[[ 55  81 -21  49  87 -85 -51  36  18  -9 -23]
 [ -1  80 -38 -13  45 -62  12 -33  -3 -22  12]
 [ 55   4  44  -3 -22  29   8  28 -14  -1 -32]
 [ 80 -26  86 -40 -56  55  63   8 -16 -23  71]
 [-90  77 -70 -38  69 -18  32 -70 -17 -22  30]
 [ 77  -3  28  31 -46  -1  27  39  20 -10  -6]
 [ -6  -5  54 -50  -3  23  63 -25 -17 -43  54]]
=>
[[ -1  80 -38 -13  45 -62  12 -33  -3 -22  12]
 [ 80 -26  86 -40 -56  55  63   8 -16 -23  71]
 [ 77  -3  28  31 -46  -1  27  39  20 -10  -6]]

[[ 90 -63]
 [115 -92]
 [-38  46]]
=>
[[115 -92]]

[[ -21    9    0   20  -16]
 [ -22  -20   15    7    2]
 [ -29   -6   33   34    8]
 [ -13  -12   22   26    3]
 [ -74   83  -47   31 -113]
 [ -36    7    2   33  -13]
 [  18  -27    0   11   41]
 [ -54  100  -48   21  -87]
 [ -49  -16   43   53   12]
 [  23  -23   -7    2   26]
 [ -13   -8   17   21   -3]]
=>
[[-22 -20  15   7   2]
 [-13 -12  22  26   3]
 [-36   7   2  33 -13]
 [-54 100 -48  21 -87]
 [ 23 -23  -7   2  26]]

[[ 71 -74 -70]
 [-70  58 -30]
 [ 87 -76 -41]
 [-48 -56  59]
 [-63  63 -22]
 [ 78 -59  38]
 [ 66  14 -57]
 [ 22 -90 -12]
 [-15 -21 -27]]
=>
[[-70  58 -30]
 [-48 -56  59]
 [ 78 -59  38]
 [ 22 -90 -12]]

[[  70   12  -58  -31]
 [  43   17  -96  -22]
 [  44  -91  -73   14]
 [ -44   69  -53   -8]
 [  90  -79   -6   -7]
 [  60  -52   36   -4]
 [  88  -37    4  -21]
 [  75  -99  -54    6]
 [  28  -80  -74   16]
 [  -9   21  -65   -4]
 [   8 -100  -27   31]]
=>
[[ 43  17 -96 -22]
 [-44  69 -53  -8]
 [ 60 -52  36  -4]
 [ 75 -99 -54   6]
 [ -9  21 -65  -4]]

[[ -21  -48   32  -57   48  -38  -49]
 [ -52  -16   17   19  -19   10  -70]
 [  22   64   17  -73   16  -33   65]
 [ -23  -79   26  -26  -20  -15   46]
 [  26  -78   -9   43  -55   23 -112]
 [  42   86   22  -31   48   20  -33]
 [  63   16   23  -47   33   88   30]
 [   0    4   37 -116  -23  -35   16]
 [  15  -41   -4   70  -25   65   36]
 [   3  -44   50   45  -39   28    6]]
=>
[[ -52  -16   17   19  -19   10  -70]
 [ -23  -79   26  -26  -20  -15   46]
 [  42   86   22  -31   48   20  -33]
 [   0    4   37 -116  -23  -35   16]
 [   3  -44   50   45  -39   28    6]]

[[-64 -64 -12  16 -49 -31  16 -65  86  10 -43 -15]
 [ 35  -7 -20  42  -3 -57 -97 -11 -27 -24 -47 -31]
 [-22 -67  27  17 -79   3 -19 -47  51   7  -6   0]
 [ 34 -48  14  51  51 -17  26  25  65 106  60 -40]]
=>
[[ 35  -7 -20  42  -3 -57 -97 -11 -27 -24 -47 -31]
 [ 34 -48  14  51  51 -17  26  25  65 106  60 -40]]
